Families of rows that turns and mirrors carry onto each other, the same ones carrying the whole set onto itself: the rest of each named row's family, in list order:
7 families of 4 rows:
Pidel: [-14.6  24.4  14.4 -27.5 -16.1  -9.3   5.3 -22.1   8.3  16.4  28.1   1.2
   5.4 -16.2  -1.6 -20.3 -16.5  -8.0   4.3  -8.7 -33.2 -23.7   8.1  13.3]
vinuf: [-13.0  -7.6   2.3 -10.6  13.5 -18.7 -26.4  -2.8   1.0  22.0  26.0  27.2
   6.0  -1.5  -0.1  -6.0  25.7  -1.2 -13.9  25.3  -2.4 -20.9   8.4  28.9]
gute: [-15.8  20.8  16.6 -15.9  -5.9  -3.3   0.8 -24.9   1.1  11.7  19.8   4.9
   3.1 -14.4   6.9  -8.9 -21.6  -9.4  -1.0  -0.5 -42.5 -31.4   3.9   5.7]
gat: [  1.8   2.0   8.4 -14.0  -9.1 -11.0  -3.4  -4.3  -3.6 -19.3  48.6  14.8
 -12.1  20.0  27.7   2.1  -3.1 -10.7   6.6 -11.8 -27.1 -21.4   5.5  15.2]
bodir: [-27.3  22.1  -5.4 -23.1  10.9  -5.3   4.9  -1.3  -1.7 -18.2  28.6  30.8
  -4.7  -0.3   3.8 -27.7  14.8  -4.4  -9.4   0.0 -11.1   1.6  16.4   2.6]
rop: [  1.8   7.0  19.5 -18.8  -8.6 -20.0  -9.0 -15.5  18.7  12.6  20.7 -12.5
   9.8 -15.8   5.1 -11.2  -7.3  -9.0  -0.6  12.6 -41.0 -22.6   5.5   4.8]
mubib: [-11.7  13.8  16.4 -21.1 -18.3 -12.9  -1.5 -21.9  -3.4  15.4  13.3   8.1
  -1.5 -13.7   2.0 -21.2 -17.3 -19.2  -1.7 -11.8 -35.8 -31.0   5.9  11.0]
Zifud: [-14.1  -0.6 -15.0 -18.3   4.9   1.5  -9.6  10.2  23.0   1.1  32.1  29.9
  10.8 -18.8   1.8 -18.7   0.6 -21.0 -19.0  17.6 -18.7   7.1   2.9   3.1]
Zafat: [ -4.2 -13.1  -5.4  -7.4  -3.6 -14.8 -27.3  -7.1  11.5  -7.1  39.1  41.5
  17.0  -0.6   7.7 -23.9  16.3   0.4  -7.8  20.4   5.4 -21.2  -0.2  25.5]
Pufi: [ -5.3   0.4  20.2 -23.3  -5.7 -16.8 -18.0 -16.7  -8.3  15.9  26.9   8.3
  -6.5   2.0  36.2   9.8  -7.2 -24.1  -2.1  -7.7  -5.2 -12.6  -9.4  13.8]
vum: [ -3.8   7.1   1.6  -2.6 -28.0 -14.2 -21.5  16.3  10.9  -1.3  40.4  24.4
  18.7 -10.5   4.3  -8.3  11.5  -8.2  -6.4  15.0  -8.8 -22.3  19.1  36.4]
golu: [-16.9  18.4   3.5 -12.9   9.9   1.6  -1.5  -7.6  19.3  -3.0  34.0  34.5
   5.7 -15.7 -14.9 -37.6   7.4  -2.2 -15.8   3.3 -14.1   4.1   4.5   8.2]
ris: [ -6.4   7.1   7.2 -17.8  -4.2 -18.2 -11.4  -2.3 -14.9   9.1  50.5  10.8
   0.0  17.2  32.7  -1.1  -5.6 -10.5  -5.3  -3.6  -9.6 -40.6 -13.3  15.1]
Kefid: [  8.1  -1.6  12.0 -12.1   5.8 -15.7 -22.2  10.3  -9.2  11.4  46.7   3.2
 -13.1   8.8  18.0  -1.0   6.1 -18.8  -7.6  -5.0 -26.9 -23.4 -12.1  20.9]
duv: [-17.2  11.2  22.4 -26.0  -4.9 -22.1 -17.3 -38.2  -2.6  10.4  20.8  23.1
   8.4  -6.6   3.2 -10.9 -20.4  -2.8  -4.5   6.0 -22.1 -12.7  29.9  10.2]
Zeduk: [ -6.2  -8.5  10.7  -0.4  -0.8  -8.8 -29.4  -0.8   9.7   3.0  42.4  42.0
   9.6  14.3   6.3 -18.3  12.7   4.0 -12.2  19.0   6.2 -21.3   7.0  27.2]
sef: [-14.2  12.0  -1.9 -13.0   2.9   2.4  -3.5 -11.6  22.4  -8.2  22.8  30.3
   9.4 -14.3 -16.8 -35.8  11.2 -20.3  -7.8  -2.7 -23.5  -0.1  -2.7   4.4]
fek: [-11.7  19.7  12.8 -23.8 -15.3 -13.0  13.4 -19.5  11.3  -5.9  13.1   4.1
  11.2  -7.7  11.5  -8.9  -5.0  -0.6  13.1   5.3 -22.7 -24.0  26.5   9.7]
Bivot: [-17.2   7.6   2.3 -27.2  19.3 -24.2  -6.3  -9.9  20.2   2.0  29.9  17.3
  -3.9 -13.3  -6.3 -24.5  15.1  -5.3 -11.9   6.5 -15.1   6.9  -3.6 -10.0]
vimuf: [ -8.4  -3.0  -2.5  -1.8  -6.0 -11.1 -18.0   0.1   9.2   3.8  39.6  38.7
  12.2   7.1  10.3 -13.1  23.1  -1.1  -2.7  30.3  10.7 -22.8   1.4  16.9]
pezaz: [  3.9  -7.4  13.9 -26.0  -1.3 -21.6 -12.7  -5.5  -9.5   9.0  41.4  22.3
  -0.2  14.8  29.6  -9.6  -8.2 -12.1  -1.8 -11.9  -3.5 -41.1  -9.3  20.4]
Kat: [ -1.3   0.5  19.2 -21.4 -13.5 -18.1 -16.6  -6.1  -3.0  12.6  51.3  11.6
  -5.6  22.3  23.1  -5.1  -9.2 -10.4   6.3 -12.9 -13.0 -35.5  -5.8  21.1]
Rafo: [ -9.8  11.7  -1.6 -18.6  10.2  -3.5  -1.8   1.7  10.0   8.0  34.9  41.9
  -7.5   3.7 -18.1  -8.6   4.8 -24.9   2.3 -14.1 -12.5   5.2  14.2  12.9]
deg: [ -9.9 -20.1   9.3 -12.7  -5.1 -16.4 -21.2  -0.9  14.4   3.5  36.8  34.3
  12.5  -4.6  30.1   4.2   9.2  -9.5 -24.0  21.0   0.6 -13.5  -1.6  18.7]
zozeg: [-10.7  17.2  -3.0 -23.9  -7.0  -0.6 -11.5 -13.1   1.8  20.9  10.3   2.2
   3.6 -19.5   4.9 -10.2 -17.4 -28.4   4.2   4.6 -26.1  -1.9   8.7   7.1]
Vari: [ -1.8  13.9  25.9 -32.1   2.7 -17.4 -12.9  -0.7   5.6 -13.9  54.2  11.7
  19.4   8.2  32.7 -12.7  -5.6 -14.4 -13.1 -12.7 -12.6 -16.7  -5.1  10.0]
busep: [-14.1  -2.6   2.7  -3.2   0.4   1.9 -15.9  -4.3  -3.8  -7.4  28.7  34.6
  14.4  18.4  11.8  -5.2  15.1  -2.5  -9.6  22.0 -13.9 -27.4  26.7  33.5]
poren: [-15.7  14.1   2.6  -7.1   7.1   3.2  -0.3 -11.5  20.4  -5.9  27.8  37.0
  -3.4 -15.4 -11.5 -25.5   9.3 -10.1  -0.4   9.6 -22.0   3.2  -0.4  -7.3]

The rest of the family of Pidel: golu, Zeduk, Kat
The rest of the family of vinuf: rop, Kefid, Bivot
The rest of the family of poren: gute, ris, vimuf
The rest of the family of deg: Zifud, Pufi, zozeg
The rest of the family of pezaz: mubib, Zafat, sef

